Families of rows that turns and mirrors carry onto each other, the same ones carrying the whole set onto itself: the rest of each named row's family, in list order:
5 families of 4 rows:
Y: [ 15  -5 -21  14 -16  -6  12   7 -14  -2   6  -7  10 -22   2  -2  11 -18
  15 -16   9   2  -3   7  12 -16  -4 -33]
M: [ -1 -26   0   1 -12   8   9  -6  27 -24 -15 -18   4  -5  12  -9 -15  20
  -5 -28 -23   4   0  -6  10   6 -13   7]
P: [  6  -6  -2  -3 -12  12  17  -6  22 -21 -16 -25  -2   5  20 -17 -10  20
 -13 -21 -16  -5  -1 -17  18  12  -3  12]
L: [ 20  -2  -4  17 -12  -7  15  19 -14   6   0  -4   9 -16   5 -11   7 -19
  10 -24  10  -7  -5   4  -1 -23  -9 -21]
R: [ -5  -3 -21   0   9  14  -2   4 -34  32   0  15  13  17  12 -16 -10  -4
  19  13  -7  16  12  -7   2  -5  18   0]
G: [ -3  15 -11  -5  16  26   0   5 -27  30   1   7  11   7   1 -17 -13   2
  23  12  -2  20   1   4   5  -1  25  12]
X: [-15   3 -16  -3  14  17 -12   5 -31  21   7  13  17   6   4  -7 -14   1
  34   4   2  14   0   4   8  -6  20   6]
W: [ 10  10 -10  15 -18  -5  12  11 -12   1   2  -9  20 -14  -9  -1   4 -22
  17 -14  11  -1 -15  18   9 -13  -8 -19]
H: [-15   4  11  15  16  10   0 -28  26  -2   2  22 -18  21   1 -11  17  12
   1 -13   2  -7  19   3   6  19  19   5]
E: [-13  17  11   8   5   7  -5 -28  19 -15 -10  12 -10  15 -10  -3  16  26
  -1 -10   3  -1  23  16  10  15  28   1]
B: [ -2 -16  -5  -6 -10   8  12  -7  35 -15 -22 -22   9   3   6  -6  -1  18
  -9 -31 -19  -5 -10  -8  11  13   4  12]
F: [ 12  -5 -17  12 -16 -17  12  11 -11  13   2  -1  14 -24   6  -5  13 -27
  11  -8   3  -1 -10   8  -4 -14  -4 -16]
N: [ 27   5  -6   9 -17  -6   4   9 -16   1   7 -12   3 -20   4  -6   9 -27
   7  -5   7   9   0  11   5 -16  -8 -19]
C: [-17  17  12  13   4  14  -1 -26  16   2  -6  15  -9  22  -8  -5  15  13
  -9   0   1 -12  19   7   9  30  19  -4]
T: [-11  11  17  22  13  13   0 -26  15  -6  -8  12 -18  15  -5 -16   7  17
 -18  -4   7 -10  23  15   6  17  14   4]
V: [-15  14  13   7   9  -2  -3 -22  15  -9   4  20 -21  14  -4  -8   8   8
 -11   2   2   0  20   6   5  26  27   9]
S: [ -3   2  -9  -3  15  22  -7   5 -31  21   4   7  10   6   1  -6 -32   1
  16  18  -1  14   7  -3   5 -15  20  -4]
D: [ -2   5 -27  -4  14  11  -7  -6 -28  25   2   7  17  13   0 -12 -24  -3
  22  14  -5  13   9   9   3  -6  30   3]
K: [  6 -30 -12   6  -4   4  20 -11  29 -12  -4 -19   0   8  13 -15 -11  11
 -11 -24 -25  -7  -1 -16  13  19  -2   6]
Z: [  3 -23  -4   0 -11   8  19 -11  24 -20 -17 -24   8  22  13 -12  -2  15
  -3 -25 -16  -4  -6 -12  14   7 -12   7]

Same family as Y: C, D, Z
Same family as K: R, W, E
Same family as V: M, L, G

Families of rows that turns and mirrors carry onto each other, the same ones carrying the whole set onto itself: the rest of each named row's family, in list order:
3 families of 6 rows:
Mugis: [  6  16  -3  -5  -7 -20 -27  -3  15  -6  -4  -2   4  -7  -3   3  12  20]
Viga: [ 12   1 -16 -14 -17  -6  -8  11  11 -25 -14   8  -4   3 -14  -6 -28   1]
zabul: [ 14 -24  16 -11  10  43  -5 -13   4 -13 -17 -24 -18   8   2   3  -4  -6]
pivin: [ 26  -9  14 -10  10  25  -5   1 -18 -18 -16 -28  -3   2   8 -15  -1  -7]
vupo: [ 30 -17 -13  -8 -14   2  -5  13  -3 -23 -12  -2  -2  17   6  -7 -29  -6]
pudu: [ 10   7   4 -10   2 -14 -15 -12  23   8   9  -9  -4  13   4   9  29  18]
bula: [  9   0  14 -18   4  14  15 -14   0   6  -4 -30  -6  23 -23  -8  29  -6]
Bune: [  1  19   6  -6 -10  -7  10 -14 -12   1  -2 -23  10  28 -23 -13  20   2]
bifo: [ -2 -19   0   4 -31   6   8  -1   6   4 -18  -3   4  23 -38  11 -28   5]
gipas: [ -7 -24  16   8  -7  18  -6 -24  14   8 -15  -2  -9  18  -6  35 -18  13]
pak: [ -1 -13   2   8 -32   3  20 -19 -14   8 -21  -7   3  36 -23   4 -11   0]
ped: [ -1 -32  16  15 -22  33 -15 -17  15   7 -21 -17  -5   8  -7  12  -9  19]
Nemin: [ -1 -17  30  13  -8  21 -11 -23   4  11 -13  -8  -1   7  16  12  -7  28]
voze: [ 10   8  14 -10  -4  -5   4  -5  -6  11 -11 -23   5   0 -24 -13  35   6]
Regu: [  5   7   6   0 -11 -13 -21  -6  21   0  10   1   6  15  14   4  -3  32]
Vir: [ 19 -20  19  -8  -5  36   0  -7  -1  -4 -25 -27 -11  -6  -4 -21  13   2]
Diz: [ 26  -4 -19 -21  -2 -12  -9   4  13 -21  -8   9 -15   8   7   2  -7  -5]
Potib: [  4 -11  -9 -10 -17  -9  20  -9   0  -1 -18  10  -8  29 -28  17 -19  -9]

Same family as Diz: zabul, pudu, bula, gipas, Potib
Same family as Bune: pivin, vupo, pak, Nemin, Regu

Families of rows that turns and mirrors carry onto each other, the same ones carrying the whole set onto itself: the rest of each named row's family, in list order:
6 families of 6 rows:
Bil: [  9  -4   8 -15   9 -10  32 -17 -16  18  14 -22 -10]
zibeg: [  2 -18   7 -18  17  -8  31  -7 -15  19  15 -34  -2]
Genu: [ 13  -7  -2  21  18 -12  32 -23 -12   1  -2   3   4]
sar: [  7   0  41  -1  40  -9   5 -15   5  19  28 -28  25]
kife: [-10  -7   5  -1  -3  16   7  -1  -4  43 -13 -23  21]
Palo: [ -7  -8  12   1  -7  23   3  -2   6  39  -8 -17  19]
nebi: [ 11 -11   6  13  11   1   4   8  -3  34  10   2  43]
soz: [  3  -7  37   2  46  -4   9 -15  -7  21  26 -30  31]
zapin: [ 9  4 -2 13 22  3 11  7  0 26  6 -7 48]
Rasis: [ -2   4  36  -4  49   1   5 -14  -1  20  22 -28  24]
buduv: [  1 -12   3 -19  18  -3  24 -14 -14   8  12 -31  -9]
Vope: [ 10  -8   5 -19  21  -9  32 -22 -17  18  12 -29  -3]
Beba: [ 7 -3  6 23 21 -5 10  4 -8 23  3 -9 51]
roluv: [-12 -12  15   2  -9  17  11   0   4  37  -7 -30  18]
zura: [  7  -9   2  29  15 -13  36 -24 -11   2  -4  -6  11]
rup: [  6  -2  48  -1  39  -1   7 -20   3  28  27 -20  21]
Visok: [ -9   0   5   7 -10  18   6  -5  -4  44  -4 -15  22]
Magur: [ 12 -20   2  19  18 -13  31 -31  -8   1  -3  -4   5]
likim: [-13  -3  42  27  25  10   4 -41   1  22   6 -13  11]
naki: [ -5  -4  41  24  23  14  11 -42  11  17   1 -13   7]
kiseb: [ 15  -4   1  22  18 -13  31 -22  -4  -8   1  -3   7]
vizi: [-10 -11  43  22  22  13   1 -39   5  20  -3 -22  12]
kugog: [ 11   2  43   2  44  -2   5 -22   1  26  18 -26  30]
Dufol: [ 5 -8  4 19 21 -8  9 11  3 29  6 -1 46]
Did: [-14 -11   4   3  -5  23   8  -2  10  33  -7 -21  19]
Neti: [-11  -5  40  27  24  12  10 -32  18  12  -2 -15   9]
lig: [-10  -5  40  28  14  12  15 -39  11  16  -1 -26  10]
Vipal: [14 -8  4 15 16 -2 11  6 -1 31 -4 -2 46]
fusiv: [11  0  4 14 21  3  3  5 -6 30  3 -2 48]
netu: [  5  -6   2 -18  13 -10  33 -15  -8  19  20 -31  -3]
gelir: [-15  -2  38  28  16   8   2 -40   7  12   3 -22   9]
pasom: [  6 -14   3 -20  15  -5  26 -11 -15  16  10 -24 -10]
rotag: [  5  -2  39  -4  49   2   5 -22  -4  24  26 -23  22]
nal: [ 10 -17   1  19  17 -15  25 -24 -17   1   6   1   1]
tuku: [  3 -15  -4  25  16 -15  29 -27  -8   0   5  -4   8]
Baz: [-17   1   9   3  -7  13   9  -1   5  41  -6 -24  16]

Same family as zapin: Rasis, buduv, kiseb, Did, Neti
Same family as kugog: kife, Vope, Magur, vizi, Vipal
Same family as fusiv: Genu, Palo, naki, pasom, rotag

